In the data rows, 128 means zero.
Some points, each followed by its number:
[130  79 126 126 177  77  80 129 127 127 129 131 177 180 126 180  78  79 130 127 127 126 129 177] 0
[ 79 179 176 126 126 127 130 129 127 177 179 131 177  80 126 130 128 229  80 177 177 126 129  26] 1
[ 79  79 176 126 177 127  80 129  77 127 179  81 177  80 177 130 128 179 180  77 127 176 129 177] 2
[130 229 126 177 126  77 130 129 127 177 129 181 126 130 177 130 228 229  80 177 177 176 179  76] 3
[ 79  79 126 126 177 127  80  79 177 127 129  81 177 130 126  80 128  79 130 177 127 126  79 126] 4
[130 129  76 177 126 127 180 179  77 177  79 231  26 130  76 130 128 129 180  77 177 176 129 177] 5
[180 129 126 126 177 127  80 129 127 177 129 131 177 180  76 130  78  79 130 127 127 126 129 177] 6
[130  79  76  76 126 127 180 179 127  77  79 181 126 180 126 130  78 129 180  77  77 176  79 177] 7
[130 129 126 126 177 127  80  79 127 177 129  81 177 130 126 130 128  79 130 177 127  76  79 126] 8
[180 129 176 126 177 127 130 129 177 127 179 181 177  80  26 130  28 129 130 127 127  76 179 126] 9
[130 129 176 177 126 177  80 129 177 177 179 131 126  80  76  80  78 129 130 177 177  76 129 126] 10
[ 79 129 176 126 177 127  80 129 127 177 179  81 177 130 177 130 128  79 130 177 127 126 129 126] 11
[130  79 126 126 177 177  80  79 177 127 179  81 126  80  76  30 178  79 180 177 127 126  79 126] 12
[130 129 176 126 126 177 130  79  77 127 129  81 126  80  76  80 128 129 130 127 177 126 129 126] 13
[ 79 129 176  76 126 177 130 179 177  77 129  81 126  80 177 180 128 129 130 177  27 176 129 177] 14
[130 129  76 126 126  77 130  79 127 127 129 131 177 180 126  80 128 129 180 127  77  76  79 126] 15
[ 79  79 176  76 126 227 180 179 227  27  79  81 126  80 126 180 128  79 130 177  27 176  79 227] 16
[130 129 126 126 126 127 180 129  77 127 179 131 126 230 126 180 128 129  80 127 127  76 179  76] 17
[130  79 126 126 177 127  80 129 127 127 129  81 126  80 126  80 128 179 180  77 127 176  79 177] 18
[130 129 126 126 126 127 130  79 127 177 129  81 126 130 177  80 178 129 130 127 127 126  79 126] 19
[130 129  76 177  76  77 130 129 127 177 129 181  76 130 177 130 178 179  80 127 177 126 179  76] 20
[130 129 126  76  76 127 130  79  77 127 129  81 126 130 126 180 128 129 130 127 127 126 179 126] 21
[130 229 126 227  76  77 130 129 127 177 129 181  76 130 177 130 178 229  80 127 177 176 179  76] 22
[180 179  76  76  76 127 180 129  77 127 129 181 126 230  76 230 128 129  80 127  77  76 179  76] 23
[130 179 176  76 177 127  80  79  77 127 129  81 177  80  76 130  78  79 180 177 127 126 129 177] 24
[230 179 126 126  76  77 180 129 127 127 129 181 126 180  76 180 128 129  80 127 127  76 229  76] 25
Which five points above are nearest to each new point, looking only along the 2 directions in which the numbered points spread most? Their numbers follow each, nearest first.
[ 79  79 126 126 126 227 130 179 177  77  79  81 177  80 126 130 128  79 130 177  77 176  79 177] 14 24 16 4 18
[130  79 126  76  76 177 180 179 177  77  79 131 126 180 126 130 128  79  80 127 127 126 129 126] 7 0 6 21 9
[130  79 176  76 177 177 130 129  77  77 129  81 126  80 177  80 128 179 180  77  77 226 129 177] 24 14 18 4 8
[230 179 126 227  76  77 180 129 177 127 129 181 126 130 126 130 128 179  80 127 127  26 179  76] 20 25 17 5 22
[130  79  76 126 126 127 130 129 127 177 129 131  76 130 177 130 128 129 130  77 177 126 129 126] 21 15 9 19 6
[ 79 129 126  76 126 127 180  79  27  77 129 131  76 130 177 180 178 179 130  77 127 126 179 126] 5 21 17 9 15
[130 179 126  76  76 127 130 179 127  77 129 131 126 180 126 230  78  79  80 127  77 126 129 126] 7 5 21 17 0
[130 179 176  76 177 127  80  79  77 127 129  81 177  80  76 130  78  79 130 177 127 126 129 126] 8 18 24 2 11
[180 129 176 177 177 127  80 129 177 177 179 131 177  80  76 130  28 129 130 127 177  76 179  76] 19 13 10 11 8
[ 79 179 126 126  76 127 130 179 127  77  79 131  76 130 126 180 128  79 180  77 127 126  79 177] 0 6 9 21 15
[130 129  76 177 126 127 180 129  77 127  79 231  76 130 126 130 178 179 130  77 177 126 179 126] 17 5 25 20 21
[180 179 176 126 126 127 130 129 127 177 129 131 177 130  76 130  78 129  80 177 127  76 179  76] 21 5 15 9 17
[130  29  76  76 126 127 180 179 127  77  79 181  76 180 126 130 128 129 180  27  77 176  79 177] 7 0 6 14 9
